Rotation paths and how fast each direction turns (degrees a step):
Each turn is a multiple of 5 degrees from 10 to 175, or 0.
Each row of a path follows its step; steps can be skipped.
path 1
step 2: [ -8 -13   2   7 -21 -39   3 -12   5  -4  19  10   5  18  -7   2   1  -4
   9 -11 -38  13  -3  15   4 -27  -9  22  22  19  32   3  24 -12   2 -20
 -19   5 -11  11 -10 -21   8  25 -24   6  -5  18  10 -15 -31   7   2  -3
  -1   8 -39   4 -18  -4  12  -7  15  17   0  -5  14 -12  25  -6  12  14
   6  19  -7]
step 3: [  3  11  -8 -12 -20  -7   7  -6  16  14  30 -15 -12  -1   4 -29   8  -8
   4  16 -11   6   9  20 -23  44 -12 -13  15   8 -11 -16  -2 -21  -9 -11
  -9  -7   6  24   2 -10  -3  15  13  -1 -19  14  21  -9  -3 -14  -8   1
   1 -12 -12  32  -2 -20   3 -10   7  22  24  33   2   3   9   7  29 -25
   3  12  34]
step 13: [ 10 -13  -5  -3  -6  -2 -20   7 -21  18  37 -32   1   7   9   7 -16  13
   1   8  -2   1  -3  10 -28  -3   5  15  -6  -1 -14  31  -7  21 -20  22
   8  -3  -8  22 -23  13  35  12  25  14   0 -11  -5 -12  -6 -38  -8 -15
  12  -3 -24  -7 -11 -25   8 -17  -7   3 -26 -31 -12   6  -8 -15   6   8
 -10 -15  -1]
step 18: [ -8 -14  -4  29  -5 -10  10  -5 -14  29  16  28  14  -6  -3 -15 -25   6
   6 -11   1 -24  22   0  27 -23  -6   6 -15   9  13  16   3  -4  21  13
  52  14 -23   3  -1  29   6  -6   3 -19  -7  -7  28  10   1 -15   6  -4
  31 -16   5  32   2  -1  17   9  12   5   7  -5   2 -10  -3  12 -21  -2
   6  -9   5]
step 24: [-32 -15  16  15  34   6  -4 -11  11   7   8  -4 -19   7   1  -2  12 -20
  -6   0  11 -10   5  27  10 -26 -24 -37  -3  -9   2  15  -7  17  33   1
  24 -25   4  -5   5  19 -10   3  11  -4 -19 -24  -5   5 -21  -6 -15 -19
  35 -34  -1  -1  14  11   9  -4  19  -7   6  -7  -7  -7   9 -15   7   6
  -4  17  19]
step 25: [-21   6  12  -7 -13 -11  -2  -6 -20  26 -17  23 -17  -3   7 -15 -27   5
 -23  19  -4 -12  -9 -17  14 -24  -6  18  -8  16   4  16  -1   8 -16   0
  29   8  -5  15  -5 -11 -23   2  30  -2 -14  -2  10  -3  -5   3   3  -8
  51 -14 -15  -6  -8  -3 -22 -26  24  32   0 -28   7  14 -14  -4  -5   3
   0 -15  -4]
step 26: [  7 -11  -2  -5  -6   5   4 -17  -5  -6  18  26  -9  11  30   0  -8  12
  21  30  16   6  11 -31 -26  30  17 -15  16 -13  -6   3 -10  -9 -18  22
   5 -16  -6   3  -6  29  -2 -28  12 -10  -4   4 -10   0  -1  -8  15   9
  23   6 -15  -3  -4 -14  34 -20  12  10 -13 -28   6  15 -24  -1   4 -29
 -25 -13 -14]
step 37: [-25  -6  -1  10 -19 -13  18   7  14  13  -5  12 -15 -18 -17  13  10  -6
  33  16   5   4  -7  11   9  -2 -17  -4  -1 -17  26  -8 -16  15  13   3
  31  -9   1  -9 -11  -1 -33 -11  -8 -20  -7  16   7   8  17   8  15 -19
  21 -16  21  29  -3 -13   5 -19   8  29   9   4   1  21 -10  -9   2  15
  -4  26  41]
step 38: [-13  30 -16  10  -8  17  22   6 -12 -10 -19  43  24   7  -8 -22 -12  -6
  -7  -8   5   1 -21   3  20  24  -8   7   3  -1  -7  20 -19  15   7   3
  26   7   2  12 -15  21  -8 -12  25   4  -7 -11   7  13  30 -25  13  17
  -1 -18  -7   4  -3  -6 -11   9  13  26   1 -18 -12  19 -12   2 -12 -36
 -17   0   8]
Directions:
[ -1  -5   6   2   4   3  -1   3   3   1  -1  -1  -3  -2  -1   3   3   0
  -1   1  -6   2  -6   1   5   4   2  -6   3   2   1  -3  -5   0   1  -5
  -1   2  -5   0   4   3  -3   7   4   1   5  -5  -4   4   3   4   4   0
   5  -1   1  -1   2  -7  -2   0  -4   5  -1  -7   1   4  -1 -12   1  -3
  -7  -5  -6] : 25
[ -4   1   2  -4   0   0   4   1  -4  -2  -2  -7   4  -3   0  -1   0  -2
   4   4  -4   0   4  -1   2  -7   3   4  -1  -4  -4  -5   4   2   3 -12
   3   1  -2  -5  -3   3   2  -3  -2  -4   2   5   5   5   6   1  -6  -2
  -2   1  -6  -1   3  -1   2  -6   3  -3   5  -4   5  -3  -4  -1   3   1
  -8   3  -2] : 175
[ -3  -5   2   0   4  -7  -4  -3  -1  -1   5  -2   1   3   3   1  -4  -1
  -4  -7  -8   8   2  -5  -1  -3   3  -4   6  -5  -4 -10  -1  -3  -7  -1
  -6   2   2   1  -4  -1   2  -3  -3   4   1   3  -1   0   4  -3   0   1
  -6  -2   3   0  -5   0  -3   1   2   1  -8   0   3  -5  -2  -3  -3  -3
   4   3   1] : 55
[-5  0 -2 -1  1 -1  2 -5  0  5 -3  0  4  4  7 -2 11  0  4  0  5  0 -3  0
 -1 -6  5 -2 -2 -6 -6  3 -2  3 -3  1 -2  0  1  5 -3 -4 -8  2  1 -2  8 -4
  2 -3 -4  4  2 -1  5 -6 -2  1 -7 -5  1 -5 -1  1  1  4  1 -2 -3  4 -1 -6
 -2  0  0] : 35
[ 1  3  0 -4  2  1  5  4  0  0 -3  3  5  9  1  0 -2 -1 -2  1 -2 -2  7 -5
  0 -1  0  1 -2 -2 -4 -1  2 -3  1 -3 -1  1 -1  2 -4 -2  4  7  7  3 -5  6
  0 -9  2  7  4  1  3  4 -6  5 -2  4 -1  4  2  7 -4  0 -5  2  6  1  2 -2
 -5 -8  0] : 110
[ 1 -2  5  3 -5  0 -4 -4  3 -2  0 -3  3  5  3 -3 -3  0 13 -5 -2 -5  3 -4
 -3  0 -2 -5  0  0  1  7  3  4 -3 -1  0 -3  2 -2 -3  4 -1  6 -1  5  4  2
 -3 -4  1 -2 -8 -1  1 -1  3  7  4  2  4  2 -4  0  3  0 -1  6 -2 -7 -3  1
 -3  5  6] : 135
[ 1 -2  1  4  7  3  1  2 -1 -4 -4  2  1  2  6 -2 -2 -2 -2 -2 -4  0 -7  3
 -7 -9 -4 -2  2 -3  6 -2 -3 -3  0  1 -1 -4  1 -6  5 -3  1 -2 -7 -1  0 -3
 -5 -1 -4  6  6  0 -2  2  0  0  0  6  7 -6  2 -1 -1 -2 -3  3  3  2  3  1
 -8  7  2] : 145
